Some points:
[-2.   0.2  2.2  1.1  1.9  0.4  0.7  1.6  0.1 -0.7 -1.4 -0.6 -1.5  1.5
  0.1  0.4 -0.6 -0.4 -0.1  0.8  0.4  2.   0.9  0.6]
[ 0.2 -0.7 -0.2 -0.7  1.  -0.1  0.5 -1.4  1.7  1.3 -0.8  0.8  1.  -0.9
 -0.4 -0.3  1.1 -0.2  0.3  0.9  0.  -0.5 -0.8  1.8]
[ 1.2  1.2  1.2  0.7 -0.2  0.2  1.1  0.4  1.2 -0.1 -0.1 -0.2 -0.1 -0.4
  1.1  1.  -1.   1.1 -1.4 -0.7  3.2 -0.3  0.6  0.7]
[-1.5 -0.6  0.6 -0.2 -1.1  1.  -0.1 -2.1 -1.7 -2.1  0.  -1.6  2.3  1.1
  2.1  1.4  1.9  1.5  0.1  0.9  0.6 -0.1 -0.6 -0.8]
[ 1.1  0.6 -0.6  1.5 -0.8  0.6  0.   1.  -0.3 -1.5 -0.5 -0.8  0.4 -0.3
  0.   0.  -2.1  0.1 -0.4 -1.1 -0.7 -0.2 -0.8  0.6]
[-0.4  0.1  0.8 -0.3  0.1 -0.1 -1.1  0.   0.  -0.6  0.9 -1.9  0.4 -1.3
  0.1 -0.3  0.1  1.8  0.4 -1.9  0.   0.9  1.1 -0.4]
[-0.4  1.6  2.2 -2.3 -0.8 -1.7  1.  -0.2  0.1  0.3 -2.1 -1.9  1.5  0.7
  1.1 -0.5 -0.8 -2.3 -0.5  1.1 -1.5 -0.5  1.7 -0.1]
[-1.8  0.   0.1  0.4 -1.7 -0.2  0.8  0.8 -2.   0.3 -0.7 -1.  -2.  -0.2
 -0.3 -0.8  0.4 -0.1  1.1 -0.7 -0.5  0.6 -0.8  0. ]
[-1.6 -0.4 -0.5 -0.2  0.6 -0.9  1.8 -2.4  1.2  2.1  1.9  0.9 -1.5  0.5
  0.8  1.   0.   0.6 -0.6  0.3 -1.4  0.4  0.8 -1.6]
[ 0.   0.9  0.8 -0.2 -0.1  1.   0.8 -0.4  0.9  1.3  2.4  0.1 -0.2  0.3
  0.6  0.7  0.5 -0.3  1.2  1.   0.3  0.4 -0.3  0.8]
[-0.6 -0.5 -0.4 -0.6  0.7  0.7 -1.2  0.1 -0.5  1.9 -0.6  0.9 -0.2 -1.3
 -0.8  0.7 -0.5 -0.6 -0.1 -0.9  0.8  0.   0.6  0.4]
[ 0.1  0.5 -0.7 -0.4 -0.6 -0.4 -1.4 -0.3  1.4 -1.  -0.2  1.5 -2.2 -1.
  0.7 -1.4 -0.3 -0.2  0.1  1.3 -0.2 -1.5 -2.5  0.9]
[ 0.  -0.3 -2.2  0.4  0.3 -0.4  0.3 -0.4 -0.2 -1.  -0.3  0.3 -1.2  0.6
 -0.3  0.5  0.2  0.7 -0.3 -0.7 -1.1 -1.   0.4  1.6]
[ 0.6 -2.3 -0.9 -2.4 -1.2  1.   0.1  0.9 -1.  -1.2 -0.7  0.6 -0.3 -1.
  0.1  1.5 -1.9 -0.8  1.   1.3 -0.7  1.4  1.8 -0.5]
[ 0.4  0.5  0.7  0.5  0.1 -0.1  0.4  0.8 -0.2  0.3  0.3  0.4  0.3 -0.7
  1.3  0.3 -0.5 -0.1 -1.5  0.   0.9 -1.6 -1.3  0.2]
[ 0.   0.8 -0.4  0.9 -1.3  0.1 -0.1 -0.1  0.8  0.9  0.1  0.2  0.2 -0.4
 -0.1  1.2  0.3 -0.1  0.5  0.  -0.8 -0.3  1.3  1.8]
[ 0.2  0.1 -0.8  0.8  0.   1.5 -1.   0.  -0.2  0.2  1.2  0.1  1.2 -1.5
 -0.1  1.5 -0.2 -0.3  0.9 -2.1 -0.2  1.1  1.2  1.8]
[-0.9  0.2  0.8  0.5 -0.9 -0.5  1.  -0.1 -0.4 -0.3  0.5  0.   0.3 -0.4
  0.1  0.8 -0.5  0.7  0.1 -0.3 -0.8 -0.1 -0.3 -0.5]
[-2.2  0.1 -1.3 -0.3 -1.3  2.6 -0.9  1.2  1.9  2.5 -0.7 -1.7  0.   0.8
 -0.1 -1.2  0.3 -1.6 -1.9  0.7 -0.7  0.9 -1.4  0.1]
[ 1.2  0.7 -0.6  0.6  2.3 -0.7  1.   0.9  0.9  1.   0.3  1.1  1.7  0.5
  0.7  0.7  0.4  0.3  0.7 -0.5 -0.2 -1.   1.3  0.7]
[-1.1 -1.  -2.1  0.4  0.6  1.   0.3 -1.1  0.6  1.1 -1.1 -0.4  0.7 -0.4
 -1.6 -0.9 -0.1  1.6  2.3  1.2 -1.4  0.3  0.8  0.3]
[ 1.1  1.2  1.6  1.3 -0.2  0.2  0.4  0.8  0.4 -0.1  0.9  0.1  1.2 -1.1
  0.4 -0.1 -0.7  0.8 -1.1 -0.9  1.6 -0.8 -0.2  0.6]
[-0.2 -0.7  0.6 -0.3 -0.9 -0.5  1.4 -1.2 -1.3  0.5  0.   1.2 -2.3 -0.2
 -1.2  0.2  0.6 -1.   0.7 -0.2  1.   0.2 -0.1 -1.2]
[ 0.5 -0.5  0.   0.6 -0.4  0.7  0.2  2.9  0.6 -0.9  0.   1.9  1.3  0.1
 -0.4 -1.5  1.8  0.8 -0.8  2.4 -0.1  0.   1.3 -1.8]
[-0.3  0.5  1.   0.  -0.7  0.4 -1.3  0.2 -0.6 -0.9 -0.8  0.1  0.  -0.9
 -0.3 -1.3 -0.6  0.   0.  -0.7  1.5 -1.5 -0.7 -0.6]
[ 0.1  0.1 -0.8  0.8 -0.5  0.6  1.1 -0.8 -1.1  0.6  0.9  0.4  0.5  0.5
  0.1  1.5 -1.1  0.7  0.2 -1.1 -0.6  1.   2.   0.5]
[-0.7  1.1  0.2  0.6  0.   0.1  0.6  0.4 -1.1  1.5  1.4  1.   0.5 -1.5
  0.9  0.  -0.9 -0.7 -0.8  0.1  0.4 -1.1 -1.1 -0.9]
[ 2.3 -1.8  1.6  2.8 -1.1 -1.  -0.3  0.5  1.2  0.7  0.8 -2.2 -0.4 -0.4
  0.3  0.1  1.1 -1.5  0.9  1.3 -1.1  0.2  1.   0.1]
[ 0.7  0.3 -0.1  0.6  0.1  0.1  0.3 -0.4 -0.4 -1.5 -0.5  1.2  0.  -0.6
 -0.2  1.1 -1.6  0.5 -1.1 -1.1 -2.   0.8  0.4  1.3]
[ 0.9  1.6  0.2 -1.  -2.   0.8  0.7 -0.2 -1.4 -0.1  1.6 -0.9  0.3  1.3
  0.2 -0.5  2.2 -0.1  1.1  0.3  0.8  0.3  1.4 -1.1]
[-0.9 -1.3  0.8 -0.3 -0.3  0.6  0.2  1.  -0.1 -2.1  0.5 -0.2 -0.5  1.7
  0.6 -0.3  0.4 -0.9 -0.1 -0.9  0.  -1.6 -0.7 -0.3]
[-0.3  0.3  1.7 -0.6  1.4  0.6 -0.6 -0.8 -1.1 -0.9 -0.5  1.1  0.3 -0.7
 -1.6 -2.6  0.6  0.6  2.5  1.1 -0.5  0.1 -0.4 -0.8]
[-0.5  0.8 -0.9 -1.   0.5  0.3 -0.3 -1.  -0.3  0.1  1.2 -0.4 -0.8 -1.
 -0.6  1.2  1.1 -0.3  0.3 -1.9 -0.8  0.8  0.9  0.3]
[-0.2 -0.9  0.   1.  -0.6  1.5  1.2  1.  -1.3 -1.4 -0.3  0.8  2.4  0.8
 -0.5 -1.2  0.3 -0.3 -0.6 -0.3 -0.1 -0.2 -1.3  2.5]
[ 1.7  1.3  0.6  0.9  0.2 -0.1 -0.9  1.5 -0.3 -0.4 -0.3  0.4  0.1  0.1
 -0.2  0.4  0.4 -0.6  0.5  0.5  0.  -0.5 -2.  -0.4]
[ 0.   1.  -0.4 -0.6 -1.  -1.7 -1.9 -0.7 -0.4 -1.4  1.  -1.2  0.1  1.7
 -1.4 -0.6 -0.5 -2.4  0.   2.   0.5  2.5  0.7  1.2]
[ 0.3  1.2  0.   0.6  0.2 -0.1 -0.5  0.1  1.4 -0.1  0.4  0.7 -0.6 -0.1
 -0.7 -1.  -0.3 -0.8  1.2 -0.9 -0.4 -1.6 -0.7  1.8]
[-0.5  0.2 -0.4  0.5  1.  -1.1  0.2 -0.9 -1.2  0.6  0.6  0.1  1.6  1.3
  0.5  1.5 -0.3 -1.   2.   0.1  0.2  0.6 -0.6 -0.8]
[ 1.4  0.1 -1.   1.1 -0.8 -1.8 -1.5  1.8  1.6 -0.6 -1.1 -0.2  0.5 -0.1
  1.6 -0.9 -2.1  0.9 -0.3 -1.1 -0.5 -0.8 -0.4 -1.5]
[-0.3  1.3 -1.4 -0.7  0.   1.  -0.5  0.3  0.7  0.2 -1.8 -0.3  0.4  1.2
 -1.2  0.8  0.   2.5 -1.4  0.4 -0.5  1.9  0.4  0. ]
[-0.8  0.2  1.2  0.2  1.  -1.7 -0.8  0.2 -0.3 -0.3 -1.   1.2  0.4  0.4
 -0.3  0.1 -0.3  1.2 -1.7  0.1 -2.1  0.7 -1.6  0.1]
[ 0.2  0.7  2.2 -0.6 -0.3  0.6  1.4 -0.7  0.1 -0.9  1.7  0.1  0.7 -0.8
 -0.1 -0.7 -0.6  0.7  0.3 -0.3  1.6 -1.  -0.5  0.2]
[-0.1 -0.5 -0.2 -0.4  0.  -1.3  0.2  0.5 -0.1 -1.1 -1.5  2.8 -0.9  1.
  0.2 -0.6  1.4 -1.1 -0.4  0.5 -0.7 -0.4  2.5  0.6]
[ 1.1 -0.2  0.6  0.3  0.7  0.   0.4 -0.2 -1.  -0.3 -3.  -0.7 -0.5 -0.3
 -1.1  0.9 -0.1  2.5  0.4  0.7  0.5  0.2  0.  -0.2]
[ 0.4  0.2  0.7  0.7 -2.4 -0.4  0.1 -0.7  0.8 -0.1 -0.2  0.8 -1.2  0.6
  0.   0.1 -0.8  0.5 -1.   0.   0.5  0.8 -1.6 -2.2]
[-0.2 -0.4 -1.5 -0.7  0.6  1.5  0.5 -0.3  1.2  0.1  0.7 -1.5 -0.9 -0.8
 -1.2 -1.5 -0.7 -1.2  0.5 -1.  -0.7  0.   1.4 -0.5]
[ 0.8  0.7 -1.3  1.2  0.3  0.2  0.  -0.5  0.7  0.7 -0.7  1.9 -0.3  1.9
  0.4 -0.5 -0.2  0.5  0.6  0.1  0.3 -0.3  0.5 -0.7]
[-2.5 -0.6  0.3  0.3 -0.1  0.4 -1.5 -1.7  0.7  1.1  0.8  0.4  0.1  0.2
 -1.   0.4 -0.1 -0.5 -0.1  0.7  0.5 -0.9  0.8 -1.2]
[ 0.5  0.9 -1.6 -0.4  0.1 -1.7  1.3  0.2  0.3 -0.4  0.  -0.6  0.2 -1.
  0.4  1.5 -0.3  0.5 -0.6  0.9 -0.8 -0.8 -0.5  1.1]
[ 0.6 -0.4 -0.4 -0.9  1.4  1.  -0.5  0.1 -0.5 -0.2 -0.5  1.2 -0.4 -1.4
  0.6 -1.4 -0.6 -1.6  0.2 -1.4 -0.5 -1.1 -1.7  0.2]
[-1.5  0.1  0.   0.4  1.8 -0.3  1.1  2.   0.7 -1.3  1.8 -1.2 -0.1  2.4
 -0.7  1.3  0.   0.9 -0.1  1.   0.4 -1.5 -0.2 -0.2]
[ 1.6  0.2  0.7 -2.2  0.7  1.6  0.2  1.5  2.9  1.1 -0.4  0.6  0.2  2.
 -0.3  0.8  1.1  1.7  2.1 -0.2 -0.1  0.7 -1.5 -0.5]
[-0.2 -0.9  0.1 -1.1  0.3 -0.1  0.  -1.7 -0.5  2.1  1.3 -1.5 -1.5  0.2
  1.2 -1.7  0.   0.6  0.1  0.4  0.2 -0.3  0.1 -0.7]
[-0.2  0.2 -0.4  0.4  1.  -0.4  0.4  0.5  0.6  1.6  0.5  1.5 -0.1 -0.2
  1.7 -0.8  0.   1.5  0.7 -0.1 -0.1  0.8  0.1  0.2]
[ 1.1  0.5 -0.1  0.8  1.6  0.2  1.  -0.3  1.3  0.4  0.2  0.8  0.5 -0.3
  1.2  0.7 -0.2  0.1 -0.5  1.3  1.7 -0.2 -1.2  1.2]
[ 0.4 -1.1 -1.1 -0.7 -0.7 -4.6  0.7  0.4 -0.1 -0.3 -0.4 -1.9  0.3 -0.5
 -2.7 -0.3  0.1 -1.7 -0.7 -0.7  1.4  0.8 -1.3 -1.9]
These points spread out most along one direction. How far along it is each point below, from 0 to 99? 50 is the average, and the first point above lies past it. One standard deviation of the points above along it is 16.
[ 0.7 -1.8 -0.4 -0.9 -1.9 -0.5  0.4 -0.3 -0.2  0.2  0.  -1.2  0.5  0.4
  0.2 -1.3 -0.9  0.6 -0.3 -1.1  0.5  0.9  0.1  1. ] --> 57
[ 0.1  0.2  0.4 -0.1 -0.2 -1.  -0.1 -0.7 -1.3  0.2  0.  -0.4 -0.4 -1.2
  0.5 -0.3  0.5  0.7 -1.8 -1.   1.3 -0.5 -0.2 -0.2] --> 43
[ 2.4 -2.1  1.3 -1.8  0.6  0.2 -3.3 -0.1 -0.9  1.   0.5  0.2 -0.4  1.4
 -2.6  0.3  0.   1.1 -1.1  0.4 -2.3 -0.5  0.   0.4] --> 59
[-1.1  0.9 -1.5  0.  -0.1 -0.9 -0.4 -0.6 -0.4 -0.5  1.1 -0.6  0.2 -2.6
  1.   1.3 -0.5 -0.7  0.4 -1.  -0.4  0.1  1.1 -1. ] --> 61
[ 0.5  0.7 -1.  -0.3 -1.9  0.5  0.5 -0.1 -1.7  0.  -1.1 -1.2 -0.7  0.3
  0.3  1.1 -0.3 -1.3 -1.5  0.1 -0.5 -2.7  0.1 -1.7] --> 52
[-0.8 -0.3  2.5 -0.3 -1.6 -1.7 -0.2 -0.1  1.7  1.3 -1.9 -0.9  1.2 -0.4
 -1.1 -1.2  1.6  0.1 -0.1 -1.2  0.9  0.   0.3 -0.4] --> 54
[-2.5 -1.9  0.4 -1.2  0.4 -3.1 -0.7  0.6  0.3  0.5  0.9  1.  -0.6  1.
  0.9  0.1  1.4  1.2  1.   0.9  1.2  0.6  0.3  1.5] --> 65
[-0.1 -0.6 -1.3  0.1  1.3 -0.7 -1.3  0.  -0.5  0.3 -1.1  0.4  0.5  1.3
  0.2  0.3 -0.4 -1.4  1.6 -1.1  0.   0.3 -0.2  0.5] --> 56
[ 1.  -0.7  0.7  0.4 -0.1  1.5  0.3 -0.4  0.4  0.1 -0.1 -0.2  1.3  1.1
  0.2 -0.7 -0.1  0.4 -1.2  0.4  1.7  0.1  1.1 -0.2] --> 45
[ 1.6 -0.2 -0.7  0.4  1.   0.8  0.1 -0.2  0.2 -0.4  0.4  0.5  1.   0.6
 -1.1  0.4 -0.9 -0.4 -0.9  0.1 -0.2  1.  -0.2 -0.6] --> 47
[ 0.1 -0.1  0.2 -0.5  0.   1.  -1.2  1.3 -1.  -0.3 -0.3 -0.5 -1.3 -1.1
 -0.5  0.3  0.5  1.2  1.2  1.2  1.   0.   0.5  2.3] --> 50
[-0.4 -1.7  0.5 -0.3  0.9  2.6 -0.7 -1.4  1.6  0.3 -1.3 -0.1 -1.8 -0.2
  0.   1.1  1.8 -1.9  0.7 -0.2 -0.4  1.2 -0.2 -1.1] --> 74
[-0.4  0.5 -1.6  0.8 -0.8  0.  -1.3  0.  -0.6 -1.   0.8 -0.1  0.7 -1.8
  0.   0.5 -0.8 -0.2  0.4 -1.7  0.1  0.1  0.2 -0.2] --> 48
[-0.9 -0.5  0.6 -0.2  1.4  1.  -1.1 -0.4 -0.7 -0.9 -0.8 -0.3 -1.1 -0.8
 -0.6 -1.2 -0.5 -0.9 -1.7  0.6  0.8 -1.1  0.7 -1.6] --> 53
[ 1.1  0.4 -1.   0.1  1.6 -0.9 -0.4 -0.7 -2.6 -1.1 -0.3 -0.6 -1.9  0.5
  1.  -2.6  1.5 -1.1 -0.7  0.3 -0.8  0.6 -0.5 -0.3] --> 57
[ 0.1  0.4  0.   0.2  0.7  0.2  2.5  0.1 -0.6 -0.5  1.8  0.   0.9 -0.3
  1.6  0.6  1.4 -0.4 -0.4  1.8  0.   1.1 -1.5 -1.1] --> 50
